The rows below come in pairs that one turn or mirror swaps. Which row does each named row swap with?
Z168: [-16   1  15   3   4   6 -24 -15   3  -1  14 -10 -15  30 -12  19  10  -2
   0 -17  -4  10 -26  28   6 -18  15  -1   2  21 -30 -28  30   1   1   8
 -20]
Z420: [-12 -10   0  22 -23  -4 -22  32  16  -4   2  -1  -4  12  14   5  29 -16
  -4  -4 -34   4  -3 -17 -19 -11  28  22  21  -7 -10  -9  22   1  21  -2
 -17]
Z497: [  2  12  14  35  31  10  -8 -12   2   9  39  -5   2  28 -28   1  -2 -21
 -16 -16 -22  18  17  16  13  -5  26  -9   9   2 -46  14  12  21  11  25
   4]
Z749: [  9  -9   9   4   7  -6 -31  52  24  10  13  10 -32  18  -9   8  -6  -4
  -8   7 -31  -5  17 -31  -5   1  19   4  25 -14 -19   3 -11 -13  -8   0
   8]
Z30: [  6   1  18  22  14  -7 -35  20   2  13  17   1  -7   5   3  10 -28   8
   8 -11 -33 -12  17 -28   3   2  31  27   9 -17 -26  11   0 -17 -19  21
  22]
Z799: [ -6   1 -12  14 -17  -7 -18  31  20   5   0   9 -12  17  15   6  34 -18
  -9 -11 -30  -2  -2 -14 -20  -5  18  30  21  -5 -15  -7  23  -1  19   9
 -15]
Z582: [ -3  14  20  30  28  -4 -24 -18 -13  19  30  -6  -9  23  -8  10 -26  12
  22 -27 -29   2  -6   3  17   1  25  18  -2   1 -30  14  10  -2  -3  31
  19]
Z151: [-15   8  21   8  23  -2 -10 -20 -16  21  30   3 -14  53 -17   9 -25 -12
   9 -14 -17  20  -3  13  -1  -7  -8  -6  -4  10 -34   8   7   5  21   8
  12]
Z125: [ -4 -12  10  20  25  -8 -28   2 -17  20  27 -13   5  59 -29  -3  -4   4
  -2 -14 -28  -5 -31  21  -4   2  17   5 -12  24 -34   4  -4 -13  18  11
   2]
Z588: [ -7 -21  25   6  11  -9 -27  39   2  21   9   5 -13  29  -3   1 -19 -14
  -1  15 -26   1  27 -30 -10  -1  14   5  22 -25 -15   7 -11  -9   9  -8
  15]
Z738: [ -7  -8  -4  18 -18  -8 -17  42  18   7  -3   4 -12  10  10   2  28 -17
  -7  -3 -32   1   0 -20 -15  -4  29  29  24 -11  -8  -2  12  -1  20   6
 -10]
Z554: [ 10  -8  17  23  22   7 -25  29  18   3  23  -3   2  10 -18   1  -5 -22
 -27   4 -20   1  40 -14   7  -5  35  -3  24 -22 -40   8   0   6  -9  12
   5]
Z465: [ -3  15   2  20  21   5 -19 -18 -11   7  37  -6  -5  38 -21   4  -3   4
   5 -19 -15  17 -23  33  13   3  15  -8  -9  15 -30   2  16  16  18  16
  -3]
Z392: [-18  -4   7  -2   5   5 -25  -2  13   3   9  -8 -18  33  -4  20  17  -9
   0 -20  -3   9 -25  25  12 -19  11   9   7  21 -29 -24  34   5   6  10
 -25]
Z803: [-17  -7  16   5   3   3 -30 -10   5  -3  12 -13 -13  30  -5  17  23   2
   4 -13  -7   2 -24  21   3 -16  21  -2  13  14 -23 -32  35   0   3   5
 -26]
Z280: [ -6  18  14  26  17   0 -11 -20  -8   7  41  -1 -24  44 -26   8  -7   4
  14 -20 -33  21 -21  14   0  -6  12 -19   2  19 -27   7  10   9  19  11
   3]
Z368: [  7 -22   2  14   7 -13 -38  47   1  16  12  -2   6  41 -15  -6  -6  -4
 -18   2 -34 -20  -5 -15 -22   5  21  20  -1   1 -30   5 -17 -28   4   3
   8]
Z388: [ 11 -11  -3  10   0  -4 -37  55  17   2  11   6  -5   7  -1  -1  -2  -4
 -17  11 -23  -8  18 -23  -6   8  29  11  14 -24 -17   1  -6  -5  -4  -1
   4]
Z99: [ 13   7   6   9  13   3 -30  51  13  11  -7  11 -12  27   2  -3  -8 -16
  -8   7 -36  14  11 -13  -9  -1  19  12  31 -31 -17   1 -12 -16 -16   8
   9]
Z827: [ -1  26  17  23  25  10 -19 -16 -13   5  20  -4  -6  50 -18   0 -11  -6
  13 -13 -32  35 -23  31  -1  -8  12 -14  10   1 -25  -4   8   0   1  15
   3]

Swapped with Z749: Z280
Swapped with Z799: Z803
Swapped with Z392: Z420
Swapped with Z168: Z738

The rows below come in pairs that one turn or mirror swaps. Which row does each named row swap with?
Z994: [ 10  26  12 -10  -4   5  -3 -11 -12 -19  19   2]
Z632: [ 18  13  -2  21   6  29 -27  11   7  -7  10  10]
Z374: [ 17   7 -20   9   5  16 -36  13   5 -18 -14  19]
Z967: [ 9 15  1  0  6 10  0 -1 -7 -6 33 -4]
Z716: [ 18 -10   6  13 -22  -6 -22  12  13   8 -17  39]
Z853: [  4  -7  10 -15 -16 -31   4  -6   1   5  15  15]
Z394: [ -9   8  -2 -12   4  -9   8  -6  -8  -5  25   4]
Z563: [  6   6  -7  20   5  21 -33  12  15  -8 -12  27]
Z167: [  8  -9  10 -10 -23 -28   7   0  -2  10  10  23]
Z306: [  4   9 -16 -19   4 -10  -1  -3 -14 -16  19  -1]
Z828: [ 19  -5   2  11 -14   0 -33  14  18   1 -20  39]
Z679: [ 16 -12   4   7 -16 -18 -26  10  12  15 -16  33]
Z322: [ 17  -9   5  14 -15  -5 -33  10  21   2 -18  35]
Z426: [ 18   0  -6   9  12  25 -33  11   7 -24  -2  15]
Z217: [ 20  25   9  11  -4  25 -30   1   2 -21  -5  17]
Z173: [  7   1  -2 -15  12   2  -3  -3 -10 -22  26  -3]
Z355: [  8 -11   7 -10 -17 -33  -5   1   1  17   3  22]
Z301: [  5  -3   6 -20 -14 -29   7  -3  -4   4  17  17]

Swapped with Z306: Z374
Swapped with Z632: Z967
Swapped with Z426: Z173
Swapped with Z167: Z716

The rows below come in pairs that one turn or mirror swaps. Which row does each named row swap with?
Z821: [ 17  -4 -21  -9  16  34 -18   0  -8   6 -17  19 -22   9 -23   4  32   0
  -8   3 -15  33]
Z675: [  4 -11   6  -7   4  -8  19  -5 -38  14  11  11  14  -3   3  10  -7 -10
  -5   1 -29  12]
Z360: [ -4   2 -15  -1   8  -8  14 -22 -29  -5  15  -8   8  -4  -2 -16 -13  -6
 -11  -6 -40  12]
Z944: [ 10  13 -12 -16  24 -10  18  -7 -37 -11  22  25 -23 -16 -17 -10  27  19
  15  12  -6  17]
Z737: [ 20   7 -41   4  28  15   5 -27 -26 -14   8  -8  -5  -1   1 -23  -9   4
   0  -8 -17  31]
Z457: [  1   9 -17 -12  28 -16  19  -7 -32  -6  10  10 -27 -21 -20 -15  22  20
  20  19 -10   8]
Z51: [  3  -3   2  20  39  11  19   7 -14  14  -4   5   4 -11  10 -28   4  -6
  -3  20 -42  20]
Z209: [ -7  31  -1 -20  34  21 -15 -16 -28 -13  10   6  11 -15   0   5  41  -6
  27   4  -5  25]
Z612: [ 31  -8 -19 -14   9  34 -21  -6 -30  24   4  20   2  -3 -21   1  18  10
   1  20 -12  23]
Z106: [ 13   9 -10  -5   4  20  -9  -1 -31  25 -11  -7  19  -7  12  -7  16 -15
  21   7  10  19]
Z705: [ 10   8 -28 -21   9  15 -23 -12 -17   1 -10  16 -28  -7  -8   7  39  -9
   3 -13  -3  32]
Z437: [ -3  13   9  10  23  12   3 -26 -16 -10  20  29 -29   2   3  -8   9  12
 -14  -5 -40  31]
Z887: [-22  13 -19  15  12  13 -21 -13 -23   6  -6 -16  -3 -20   3 -18  12   0
   2  21 -17 -17]
Z523: [  5  12   1   2  40  -4 -22  -6 -10 -10  13  -6  13  -7  24 -14  43   4
   4  -3  -5  23]
Z726: [ 13 -16   1  16  29  21  13  19  -9  16   1   6  -7   0   5  -8  21 -17
 -19  23 -26  23]
Z320: [-14  26   2  -8  17  41 -15 -22 -22 -12  -5  22  -2   1  -2  18  22  -8
  22   8 -23  17]
Z424: [ -3   5  -1  25  15  15   5  -4  -1   1  16  24  -8  13   4  -3  25 -17
 -24  34 -18  15]
Z980: [-21   8 -19   6  19   2 -18 -12 -25  -2  -6 -15 -22 -25  -4 -18  20  -1
  10  22 -15 -17]

Swapped with Z523: Z737
Swapped with Z320: Z675
Swapped with Z887: Z944
Swapped with Z424: Z612

